128 stands for zero in the data rows.
Here are some rows, each followed by its group. Groups can overlap.
[104 143 123 146 150 147 124 162 101 118 122 197 120  76 166 113 112 114
 121 119 158 143  79  82 154 132 103 122 146 116 167  93 120] v
[153 105 190  89 167 151 121  97 124  57  79 135 206 188 110  74 165 148
 153 118 147 147 123 118 176 128  86  98 103  82 109 136  87] f
[143 147 105 133  91 150 159 127 151 153 150 106 105 128 134  99 125 143
 131 186 118 148 119 107 117 109 167 103 170 147 113 144  98] o
[130 126  77 173 140  82 128 177 200 154 178 151  60 129 142 141 107  44
 132 128 138 127 110 151  73 170 153 176 127 135 149 100 143] d
[106 131  91 106 123 187 106 117  99 170 124 113 126  61 194  86 108 150
  54 122 110 125  76 144  82  99  82  74 103 142 136  86  86] o
[180  78 219 100 199  28  61  86 142  77  91  98 185  94  87 178  52 177
  81 137 194 114 182  43 153  65  42 216 109  95 116 116  78] p
[ 83 123 122 166 115 140  94 106 120 162 108 135 146 126 137 121 120 190
 157 114  98 114  84  77 135  57 101 124  96  90 188  53 132] w
[136 159 126 139 134 140 124 131 118 159 152 103 112 110 109 153  99 131
 118 143 104 127 141 125 150 142 129 103 157 126 149  96 149] p
[171 153 114 157  93 139 139 148 138 149 151  98 129 124  88 127 120 117
 134 168  86 158 124 106 131 130 136  89 136 132 123 121 120] o
[123 135  83 141  94 124 169 154 104 164 176 171  87 103 109 139 146 131
 120 149 149 155 154 161 154 126 143 155 123 143 176 137 172] p
[134 162 191  62 142 117 151 111 115  73  97 136 162 195  94  73 154 128
 152 117 128 100 120 134 159 130  91 114  93 124  89 142  89] f
[ 92 137 103 148 145 149 130 133 142 118 115  93 143 123 104 119 138 124
 124 138  63 102 125 159 118 172 166 116 110 124 105 136 124] f
[128 114 124  98 142 149 127 112 155 125 114 135 143 142  99 113 154 111
 169 126 124 133 103 123 140 160 130 101 116 142 135 150 135] v
[152  87  95 101 137  67 152 120 128 154 136 160 126 142 153 141 130 142
 132  94 157 169 131 124 150 130  94 146 165 111 111 114 154] o
[163  99 100 122 147 132 149 136 149  98 143 110 142 128 154 137 140 125
 138 158 161  72 176 127 119  87 160 161 148 117  94 117 107] f
[143 134 124 130 119  92 167  99 134 140 125 144 107 178 150 129 135  96
 166 166 122 137 143 125  55  88 141 149 114  88  87 156  86] m
[ 90 125 100 107 117 136  73  99 118 103 178  92 125  93 180  98  79 175
 111 171 113 135 126 169  79  91 159  73 102 207 163 129 141] o
[115  97 135 118 131 120 148 151 126  93 110 148 141 136 122 135 130 143
 143 123 133 118 169 122 161 126 110 145 138 164 106 118 150] f
[ 80 186  72 156 128 165  89 182 133 181 221 104 104 120 136 208 150  46
 108 162  72 106 168  37 115  70 200 131 144 164 207 143 249] v
[120 125  88 154 101 118 169 134 153 154 171 163  93 108 141 142 161 127
 109 113 129 125 140 178 127 139 139 146 134 163 128 115 148] o
[ 99 165  73 110 101 137 169 110 126 161 177 143 108 116 137 117 146 117
 143 185 127 122 150 141 134 130 159 102 168 162 122  90 161] o
[214  86 175 118 177 197 115 157 104  68  82 112 188 155 143  96 149 115
 114 148 147 173 116  81 179 132 130 103 140  84 109 168  84] f
[ 89 120 137 177 131 141  84 146 107 150 112 121 151 124 190 135 155 135
 103  99 112 135  96  85 148  83 119 138 103  77 174  88 144] w
[116 163 141 130  83 140  68 148 128 137 145  92 137 136 152  96  89 178
 113 167 120 130 103 122 102  79 114  79 125 162 149 101 112] o
[147 113 139 125 147 129 142 151 106 109 159 110 117  58 150 163  84 147
  99 153 166 144 150 112 170 143 141 159 178 136 159 123 145] p
[238 188 122  29 226  97 115 235  44  84  85 115  51 122  41 192   6  97
 145 224 154 134 120 187  68  93 143 113 146  88 141 167  83] l
[176 114 156 101 187 170 125 120 106  35  88 128 181 140 107 107 131 103
 122 167 100 140 103 138 116 151 103  55  50 116  81 173  70] f
[144 130 137 111 107 106 138 137 122 141 140 124 118 113 128 131 108 146
 138 114 131 132 142 123 138 139 115 141 131 150 129 112 131] p
[151 135 110 151 111 151 113 123 125 140 108 118 115 100  81 130 158 126
  93 112  90 136  96 166 124 179 170 103  61 146 157 111 136] d
[117 172 116 132  94 164 128 115 149 143 151  93 116 126 125  63 102 178
 136 187 112 141 105 128  93  83 161  75 139 155 143 131  88] o
[ 85 135  93 121 103 108 112 153 104  36 144 110 104 135 140 200 112 114
 135 165 160  91 165 164 118 121 153 105 177 122 100 200 151] l
[151 127  48  86 155  82 196 175 119 140 139 218 107 143 154 163 174  92
 150  80 196  90 159 157 149 159 120 215 168  94  81 108 156] f
[ 90  97 101 152 143 136  73 141  96 140 137 142 142 102 193 151 161 122
 105  99 114 158 109  97 144  87 134 128 129  90 196  78 171] w
[113 111 163 109 145 169 133 129 116 129  44  88 113 125 125 117 123 183
  96 120 125 116  82 103  78 121 119  84 120 155  81 174 100] v
[137 164 144 136 116 125 157 168 120  43 139 110 122 134 112 197 112 126
 126 212 179 105 123 119 141 126 163 137 181 148  60 165 153] v
[131 156 167  49 145  70 172 114 117  54  68 166 143 188  38  53 133 171
 179 111 168 124 101 198 120 144  80 114 111 139  55 136  64] f
[ 97 100  91 124 148 119  92  32 187  72 101 145 235 174  86  98 165 144
 213  71  94  58  95 181 156 167 142  68  30 136 108  93  87] f
[ 98 104 108 128 105  85 144 105 115 149  88 166 141 125 121 140 159 188
 134  90 113 134 115 142 149 121 121 146  89  97 127  86 152] w
[124 155 130 176 103 113 178 149 142 141  96 161  69 133 119 117  99 141
 134 148 132 132 105 147  62 107 141 135 151 119  90 157  71] m
[101 111 102 157  99  90 119 139 127 134 117 182 136 121 150 147 131  97
 145 112 115 133 139 143 119 140 140 116 135 137 137 142 145] m
[120 127 107 137 113 127 102 127 143 142 155 132 110 118 152 114 117 138
 111 134 135 135 114 164 106 124 127 122 127 139 140 130 114] o
[170  56 145 138 171  55 128  83 176 160  98 153 175 144  95 142 167 181
 151  84 161 116 136  68 128  57  74 220  75  33 104 156  82] w
[100 136  65  94 122 168  68 125 110  96 174 154 147  63 186 126  83 157
 112 151 124 114  78 182 144 159 138  64 150 159 186  80 141] o
[164  75 171 133 159 116 104 105 159  83 129  56 146 141 154 162 114 150
 117 133 225  95 243  73 128  57  83 171 133  59 100 154 105] p
[134 128  97 138 127 123 136 149 134 177 162 120  94 136 140 176 163 110
 118 123 147 128 162  95 131 103 130 165 149 120 122 119 163] o
[ 70 133 114 112 117  55 129  70 183  87 108 147 129 177  62  87 118 165
 184  98 106  57 102 201  99 144 100 118  56 186  74 123  95] f
[ 99 136 113 145  99 122 147 156 142 116 138 143 116 135 130 138 131 123
 151 131 122  74 157 152 126 146 124 168 119 130  98 126 148] f
[145 112 220  91 146 149 104 112 104  70  77 135 155 123  93  54 107 122
 115  90 156 154  65 160 145 163  68 100  80 145 135 133  68] v
[128  27  74 177  99 116 211 168 133 193 112 194  97 115 152 176 177 130
 113 106 157 187 129 138 113 155 131 249 128  79 107 134 152] w
[136 137 143  99 123 141 131 134 117 114 133  99 108 128 141 146 134  96
 121 157 153 148 160  96 128 128 131 119 146 144  89 180 142] v
[149 148 153  97 107 130 141 112 158 126 138 124 139 160 102  75 126 144
 168 109 134 129 130 146 143 132 122 122 114 139 138 140  96] p
[103  98 157 117 159 119 106 104 106 135 157 119 125 137 166 196 126 130
  92 107 151 126 190  76 150  76  97 137 148 107 145 113 170] o
[166 124 139  95 111 128 131 149 106 119 130 130 133 113 112 117 125 127
 130 139 152 174 146 118 173 159 118 121 136 128 131 118 133] p
[110 163 101 157 100 132 174 107 175 168 156 101 102 107 102  93 104 163
 142 157  84 108 103 126 120 165 158 100 162 153 115  77 124] o
[122 122 106 138 148 103 113 139 137 136 160 124 135 112 158 159 118 138
 105  83 134 108 151  91 136 108 118 143 157 122 133 158 166] o
[ 89 159 121 166 160 132  96 108  77 111  86 132 120 119 110 118 125 203
 135  92 171  63 112 143 150  43  65 100 154  74 178 160 131] l
[133 112 199 135 112 148 144 139 131 108  86 114 168 131 168 109 166 129
 148 109 149 175 180  32 187 163  99 135 179 152  95 149 155] v
[125 147 115 130 125 125 123 108 129 145 149 115 118 134 126 100 116 130
 125 149 118 135 129 131 110 110 141 102 133 136 125 134 131] o
[150 149  91 133 109 144 206 148 142 160 146 162  58 122 116 159 123 127
 151 141 137 139 149 129 132 146 156 171 176 126 143 126 129] p
[148 133  58 128 153  99 213 198 120 155 140 206  85 104 170 197 163  60
 132 103 167 100 151 147 150 171 142 228 191 123 100  68 180] f
[164  97 207  77 139 169 167 133 168 104  82 114 174 163  87  98 157 109
 150 112 157 130 109  51 155 152  72 106 138 111 101 160 103] v
[118 138 146 134 154 107 118  82 150 127 141 150 113 196 177 115 106  92
 163 125 113 149 133 125  65  88 142 143 112  91 133 136 100] m
[209  72 162 148 149 151 126 109 131  79 113 112 162 163 148 107 117 120
 109 143 185 153 133  84  93 110  99 106 129  71  81  96  67] d
[141 128 172 111 122 133 122 133 120 102 136 126 145 125 147 118  86 146
 137 147 137 141 154 103 146 111 125 139 160 137 149  80 122] p
[122 142 147 138 111 162 158 113 152 121 115 104 149 139  85 141 187 151
 168 110 173  73 195  98 149 122 143 148 131 111  87 169 129] v
[152 133 131 103 127 126 141 126 126 147 134 118 135  96 119 122  90 153
 118 118 141 135 125 135 148 148 138 124 122 137 128 121 128] p
[156 112  70 107 100 118 173 123 135 155 178 132 102 119 117 159 143 123
 124 157 136 144 155 118 130 128 143 119 150 170 115 140 160] o
[128 136 139  95 118  97 142 142 162 139 127 134  89 168 135 161 111 147
 148 114  92 131 175 127 121 126 128 133 151 147 120 189 155] l
[140 123 139  95 134 125  93 131 113 114 110 132 125 148 123 161 118 141
 137 119 129 125 135 141 110 102 109 120 129 108 148 149 118] l
[129  66  98 151 106 111 172 103 105 149  94 186 163 117 148 127 205 143
 123  81 125 170 119 114 195 134 139 135 121  75 126 111 141] w
[122 180 118 151 137 180 153 148 129 149 145  66  81 118  73 133 137  87
 139 166 105  90 172 133 123 144 160 155 145 108 125 176 149] v
[107 171 103 137 111 167 127 134 100 149 176  76 115  87 138 118 111 150
 106 194  94 111 112 113 107  66 197  96 138 177 159 110 143] o
[116 156 163 112 117 138 135 145 123 105 122 163 164 171  85 125 199 125
 182  91 129  79 140 148 164 133 111 106  86 131 103 145 110] f
[155 170 175 139 149 166 180 173 122 147 111  85  97 117  93 140 138  87
 138 137  96 127 152  86 154 177 166 132 180 153 109 169 147] v
[128  61 116 195  83 158 123  72 174 128 135 140 167 191 167  90 223 112
 111  75 157 177 134 131  72 116 100 156  57  89  74 171 122] d
[127 105 129 126 102 113 141 109 112  98 101 132 140 150 111 107 174 144
 132 104 125 166 137 124 134 172 105 101 115 144 119 148 151] d
[146 139 152 103 124 110 124 103 135 126 148 115 113 145 144 108  75 129
 146 127 136 133 145 136 118 124 125 143 115 145 132 113 117] p
[ 84 108  85 165  52 116  90 118 167 138 107 170 198 104  91 153 178 147
 183 113 132  95 170 190 146 174 131 147 105 140 104 127 158] f
[122 130 138  94 136 169 129 126 104 167  80 111 113 108 122  99 138 130
  79 123 115 144  97 110  96 140 115 108 126 155 112 147 129] v
[ 95 129 118 121 119 111 122 133 148 147 132 103  98 145 104 161 125 120
 121 153  84 118 137 150  90 128 160 123 133 163 155 154 133] l
[ 96 206 120 167 163 152 138 161 124 210 190  71  84  78 111 182 129  58
  83 145  81  46 203 121 133 107 172 148 151 118 171 120 228] o
[192  77 115 106 184  80  82  71 198 130 156  78 167 157 193 150  75 124
 149 100 194  34 182 145  70  45  81 182 132  30 111 120  73] p
[116 178 149 101 127 145 128 126 134 112 142 110 118 170 153  74 122  88
 132 154 169 123 143 133 117 122 139 116 159 160 109 144 148] v
[137 124  75 163  86 159 149 172 109 170 118 147 146 101 127 112 191 111
  96 125 110 135  74 127  96 178 122 102 114  81 131 101 147] d
[113 155 113 139 124 134  71 121 128 106 157 157 126 127 168  84 102 163
 123 137 172 121  82 179 141 104 111  86 113 130 164  82  93] o
[157 103 148 155 140 129 124 141 153 108 134 102 134 171 159 117 145  92
 113 116 172 123 139  92 123 144  89 114 160  78 120 110 125] d
[117 140 139 148 133 167 146 146 140 170 124 116  96  83 136 117 123  84
  80 147  88 112  93 140  91 169 173 126 103 174 140 122 135] v
[127 122 165 111 121 166  82 106 132  95 107 116 159 152 103  77 127 129
 130 132 136 163 115 132 132 150  95  93  98 136 137 162 115] v
[117 128 145 110  89 201  81 201 107 150 150 188 141  94 119 149 172  74
 116 160 147 174 145 105 161 157 123 125 160 137 189 126 203] v
[148  84 158 130 124 125 112  97 151  72 117  72 136 169 146 124 107 136
 126 151 129 124 149 114  75 117 142  90 129  97 101 127  95] d
Which 3 groups are nearest to each row below, nearest first, going by the average distance to the group's rows?
[ 65 110 129  85 134 105 114  80 151 109  67 142 155 161 100  91 128 174
 150  78  96  74  69 176 110 138 110  88  70 134 102 119  94] ~ f m d
[116 102 123 141 112 114 131 129 115 159  98 139 148 128 152 132 151 152
 124 110 119 146 101 113 161 137 133 159  89  88 123 120 136] ~ w m d
[246  64 172  78 168 203 135 153  56 128  12 143 207  76 115  94 170  48
  53  13 155 198   0 125 156 216  32  94  77  87  96 148  21] ~ d v f
[131 130  81 128  83 164 118 159  95 137 124 118 133 153 113 116 184  92
 126 173 107 188 126  96  95 158 164  97 111 102 117 171 137] ~ m d v
[163 137 122 112 149 106 144 140 131 116 108 138  99 156 124 141  96 112
 157 152 131 140 121 130  62 106 134 121 149  97 100 165  84] ~ m l p
[114  97 151 109 128  75 148 104 181  59 117 118 147 150  94 117  83 171
 178 158  94  99 171 132 143 149 152 137  97 164 131  75 108] ~ p m f
Which 3 groups are nearest to each row below, nearest first, going by the distance to the centre of the group?
[104 129 133 109 132 146 124 114 115  92 131 108 125 151 142 101 130 137
 130 170 100 120 152 134 114 103 150 121  96 150 111 127 129] ~ o v f
Which 4 groups are nearest to each row below, nearest first, going by the distance to the centre of the group?
[108 126 149  87 136 131  90  44 174  48 114 125 212 207  54  41 151 147
 190 101  94  99  91 188 145 154 131  67  20 138 124 136  66] ~ f d v m
[105 126 124 105 116 154 160 101  83 156 155 117  97  95 160 126 129 149
 104 128 102 128 152 117 122 116 102 135 168 144 132 137 155] ~ o v p l
Which 4 groups are nearest to each row below, nearest first, going by the distance to the group's nearest row?
[150 114 134 166 104 146 130 151 165 137 156 118 144  85 105 116 103  57
 119 137  98 106  94 165 161 200 154 156  77 148 146  96 106] ~ v d f p
Which 4 groups are nearest to each row below, nearest first, going by the average distance to the group's rows?
[152 125 146 139 144 166 146 134 164 120 101  95 165 102  73 113 122  97
 141 129 111  93 128 109 147 160 155 127 134 119 117 125 108] ~ v p d m
[ 74 106  64 168  69  76 115  29 215 133 128 128 185 150  62  82 152 185
 209  78 101  92 109 199 121 166 142 116  64 165 121  96 105] ~ f m d o
Which 3 groups are nearest to each row below, nearest first, going by the distance to the group's nearest row?
[108  88 131 197 124 145  81  48 211  93 127 105 193 166 139  88 135 132
 160  82 104  70 119 191 129 126 126 130  25 159 110 126  68] ~ f p v
[178 153 145 120 174 116 135 109 142 162 132 129  92 146 138 196  80 100
 169 116 136 119 130 163 100 131 118 184 160  90 174 105 103] ~ p l m
[165  99 188  97 173 130 118 120 115  55  96 108 196 174 142  92 145 144
 142 122 161 141 159  78 183 122 101 114 143  86  90 108 115] ~ f d v
